One turn sends every row of this set to another row. A few are shown first. Where does it send the rows asked after them?
k107: [-26  -5  12  55   5 -24  -7  57   8   9 -58  -9 -12  26  21]
k917: [ 31  22  21  66  22  15 -37  18  12 -30 -21 -51   8  42   9]
k819: [-22  24  -6  50  47 -14  -9   1  -5 -14  -6 -57  -6   7   1]
k408: [  8  47  28  20   0  14 -27 -11   8  -3 -12 -45   8  10 -13]
k451: [ 21  13   5  24   2  22  -8  17  31  32 -33 -37  38  51 -21]
k492: [-38 -16   6  45  44  16 -15  26  -5  -7 -34 -31  56 -21   2]
k95: [ -4  14   7  -5   7   7  -3   1  -8  -8 -33  -7  63   9  -9]
k545: [-16  20  19   5  -6 -27   8  13 -35 -14 -32 -30   4  15  19]
k299: [-27   8  41   4  -7   1 -46  38 -10  23 -35 -19  19  26 -23]
k508: [ 28  -2 -29   7  -2   9   1  11   1  -2 -31 -16  13  40  11]
k397: [ -7  10 -12  22  51  10   2  31   1  45 -33 -28  47  27 -20]
k82: [-56  -9  22  62  22   0 -21  24 -14 -26 -45 -35   9  42  17]
k429: [ -4   5  31  53   6   3  -8  69 -28  -1 -73 -51   1  26  -1]
k390: [ 17  17  37  30  23  10  -6  16  -2 -23 -20 -38  40  51  42]
k998: [ 23  -2 -29  40  18   7  -1  22 -13  13 -32 -31  62 -11  -1]
k276: [-28  22  30  38  25  -9 -21  40 -26  11 -44  -3  43  38  42]
k986: [-12  19  12  40  10  19 -57  36 -14   1 -36 -30  45  10 -51]
k14: [-24   9  35  60  -6   5 -30  12  18 -21 -17 -20  64  31   4]
k729: [ 19  26  36  61  10  -9 -36  39  13  10 -12 -31 -20  13 -11]
k426: [-32  -3  33   5  18  -5 -31  20  10  25 -44 -65  -3  14  10]
k845: [  1 -23 -19  25   0  27   6  54   2   3 -26   3  18   6  16]
k331: [-22  13   3  42 -14   9 -20  28   1 -16 -39 -27 -39  11 -15]
k198: [-29  -6 -31  53  15  -2  -7  24  18 -26 -26  -1  21  21 -24]
k332: [ 24  11  30  51 -19  25 -20  42  18   9 -51 -60   5  31 -13]
k213: [ -9   8  33  34 -21   6 -18  32  -3  -1 -22 -29  31 -41   6]
k799: [-23  12  17  44  57  -5  -3  54 -38  23 -53 -45  30  26   0]
k142: [ -2  13  -7  30  37  17 -16  19  -1  42 -12 -39  30 -17  32]
k926: [-24  -1   5  65  36 -13  -7  21  -5  14 -48 -49  51  24  45]
k530: [-17  27  15  73  37  29 -28  28   1  17   3 -43  22  18  32]
k377: [ 43  25  12  28  -3  -8 -16  12 -17  -4 -14 -17  35  44 -17]
k220: [-12  14 -13  41  27   9 -35  12 -11 -26 -63 -58  49  38 -28]
k360: [-10  38  -4  33   4   2   1  41 -20 -14 -44  10  13  55  20]
k883: [ 21  32   0  48  31  23  -9  49  10 -10 -28 -32   3 -31   6]
k7: [ -1   8   8  65  12  10 -30  74  -2 -18 -52   0   3  -6  -2]
k525: [-22 -10 -20  14  24  -2 -12  17   8  -7 -74 -67   9  15  -4]

k729 moves to k377
k429 moves to k332
k198 moves to k819
Now these:
k508 moves to k142
k82 moves to k331
k525 moves to k426
k883 moves to k390

One turn sends every row of this set to another row. A few are shown first. Where does it send the rows asked after them?
k158: [ 33 -38 -11  -4 -40 -28  24   9  35   7  18  -2  18 -20  24  17  21  -9
  31  44 -20  -6  29   3  89  16 -16 -70  42 -45  -9]
k36: [ 28 -26  -7  -4 -49  -5  59 -36  -8   4 -23   6  23 -21   9 -21  53  -8
 -15  44 -19  -3 -20 -39   8  33  -3 -29  35 -13  46]
k414: [ 21  -4 -30  24 -26 -12  52 -12  34  18 -22  -8  16 -46  17 -24  13  11
  24  40 -37 -31 -12  10  76  17 -49 -37  45 -49  -2]
k16: [-19 -62  22  -8  -8 -19  21  13   2  20 -26  -3  67 -19  10   9  38  -3
  -9  28 -25  -8 -22   7  -1 -13 -41 -25  18 -63 -36]
k539: [ 47 -36  -9  16 -61   9  39 -25  44   5 -21 -27  80   3   0  -5  49  -8
   8  50  -3 -32 -31  -5  70   4 -46 -13  47 -29  -1]
k263: [-11 -45 -11   2 -32  -6  28 -17  22  53 -19  25  11 -11  -9 -38  -5  -5
   5  18  20 -21 -37 -38   2  13  -9 -37  12 -41 -29]
k644: [  7 -62  -5  22 -14 -11 -16 -35  -8  46 -14   7  51 -22  -8   9  30   1
  13   8 -36 -32  15 -32   5   0  -3  14  55  -5   6]
k559: [ 29 -25 -20   7 -37  -9  37   4  38  13  18   2  17 -33  11  12  24  -4
  33  49 -23 -14  10   6  94  16 -25 -66  51 -48   1]
k46: [  9 -60  12  20 -10  -9 -13 -29 -15  53 -22  -2  48 -23 -10  11  40  -2
  23  10 -44 -35  10 -34  12  -4 -16   4  59   1  -2]
k41: [-14 -75  16   6 -11  -1   5 -29  -5  51 -33 -20  63 -22   4   9  57  -3
  34  -1 -37 -15  11 -33   4 -13 -20  -3  43 -19  -1]
k487: [ 39 -59  19 -18 -38 -14  -3  -9  43  -2 -23   0  63  12   9 -36  58  22
  29  22 -32 -26   5 -27  40  29  -6 -27  56 -72  30]
k379: [ 38 -28 -39  42 -23  18  14 -32   2  32 -20  -7  51 -15  10   0   0  -7
  10  49   2 -27  26 -16  61  30 -30 -27  18   4  10]
k576: [ -5 -37  15 -17 -11  -7  49  15 -27  38 -10  41  24 -27 -11  -3  11  19
 -10   7 -33 -11  -6   1  37  -2 -37 -14  57 -36 -13]
k462: [ -5 -37   1  -7 -37 -32  27  15   8  23   4  15  46 -67 -25 -53   8  14
  -2  20  -9 -14   0 -36  43  40 -28 -53  24 -53   2]
k766: [  4 -85  13 -39  -9  -6  38 -32 -18  50 -31 -15  19 -26   5  -8  17 -14
  47  45  -4   0  18 -17  50 -19  -2 -17   3 -51  -1]
k110: [ 58 -39 -10  -9 -24 -16  34 -26 -12   9 -16 -20  42 -33  14  -7  44  18
  25  49  -2   2  12 -53  78  34  -9 -55  25   8  -5]
k109: [ 29 -51  12 -16 -29 -26 -30 -28   8  25   1   8  32 -13   0 -26  -1 -15
 -17  39   0 -60  10 -31  54   5  16 -12  44  -5  -7]
k474: [ -3 -87  10  -5 -46 -26  11  -2 -10  58 -21 -40  43  -2  10  -5  52 -27
  43  41   3   9   6 -15  45 -17  -2 -30  12 -59 -16]
k846: [  8 -68  29   5 -12 -16   7  17  17   4 -29  -2  81  -1   7  12  46   6
   0  19 -35 -23 -26  -1  -4   5 -52 -29  31 -56 -10]
k328: [-12 -48  13 -21   2  -3  44  -2 -35  50 -13  26  14  -6  10   3  27   5
  -1  -1 -22 -14   3  -2  37 -10 -14   4  49 -36 -20]
k797: [  8 -65  -5 -10 -37  13   3 -38  50  45 -21  18  18  22   5 -24   6  -4
  22  21   9 -22 -15 -32   7 -19  10 -18  53 -27  -7]
k330: [ 47 -26 -22  12 -21  -2  18 -28  -7  17 -13 -24  43 -28  13  -1  33  12
  23  57  -6 -10   5 -49  81  34 -13 -59  23  16  -1]
k77: [  3 -66  15  -2 -25 -18   3  10  22  -2 -21  -2  84   3   8   5  45  11
  -1  11 -33 -21 -39  -9  -2  10 -44 -13  32 -53  -7]
k176: [ 27 -53  24 -24 -50  -1   6 -41  53  29 -33 -36  45 -34  25 -44  28   7
  14  74  -5 -39  -1 -15  64   3 -26 -16   0 -51  -8]
k996: [ 11 -32  -5   1 -53  -9  30   1  25  35 -13   2  11  -3  16 -53  37   4
  17  60   1 -22  36   4  73  20 -20 -26  -4 -73   7]
k660: [  0 -51 -15  -4 -37   3  16 -17  48  40 -31   7  39   0   2 -45  36  19
  41  29  -9  11 -34 -35 -11  13 -11 -36  39 -65 -14]
k639: [-14 -34   2 -15 -18 -18  45   7 -19  26 -18  42  22 -30  -6 -11   4  27
 -17  -2 -37 -16 -15  -5  33   0 -30 -12  51 -42  -7]
k938: [ 52 -47   4   9 -49 -10  44 -37  31  -6 -31 -13  60 -23 -16  17  49 -19
  13  61  -2 -56 -18 -16  75   9 -19 -56  21 -43   5]
k483: [ 18 -19   4  -2 -41  -3  16  -7  36   1  11  -4  13   4  46   7   9 -13
 -18  49 -49  18  -9 -32  23  24 -13 -32  31 -22  18]
k143: [ 48 -54   8  -5 -54 -31  41 -40  24   1 -27 -13  51 -42 -19  17  46 -30
  25  54  -7 -56  -4 -18  69  14 -13 -55  14 -47  -5]
k595: [ 20 -60   1   6 -52   4  22 -21  23  57   2 -32  32 -38  26 -55  39   9
   9  32  35 -20  24 -27  74  17 -17 -23  18  -8  12]
k599: [ 14 -43   6  11 -74 -10  27 -39  37  33   4  -2  29 -52  13  19  23 -44
 -12  35 -30 -30 -24 -15  12  31  -7 -34  45 -43  28]
k952: [ 10 -86  27 -18  -5 -29  47   4   3  42 -21 -38  20 -22  36 -16  30   3
  17  24  10   9 -16 -17  54 -19 -10 -33  10 -60 -23]

k77 moves to k644
k487 moves to k109
Now these:
k952 moves to k474
k797 moves to k263
k41 moves to k328
k846 moves to k46
k539 moves to k379
k143 moves to k110
k599 moves to k36
k595 moves to k996
k938 moves to k330

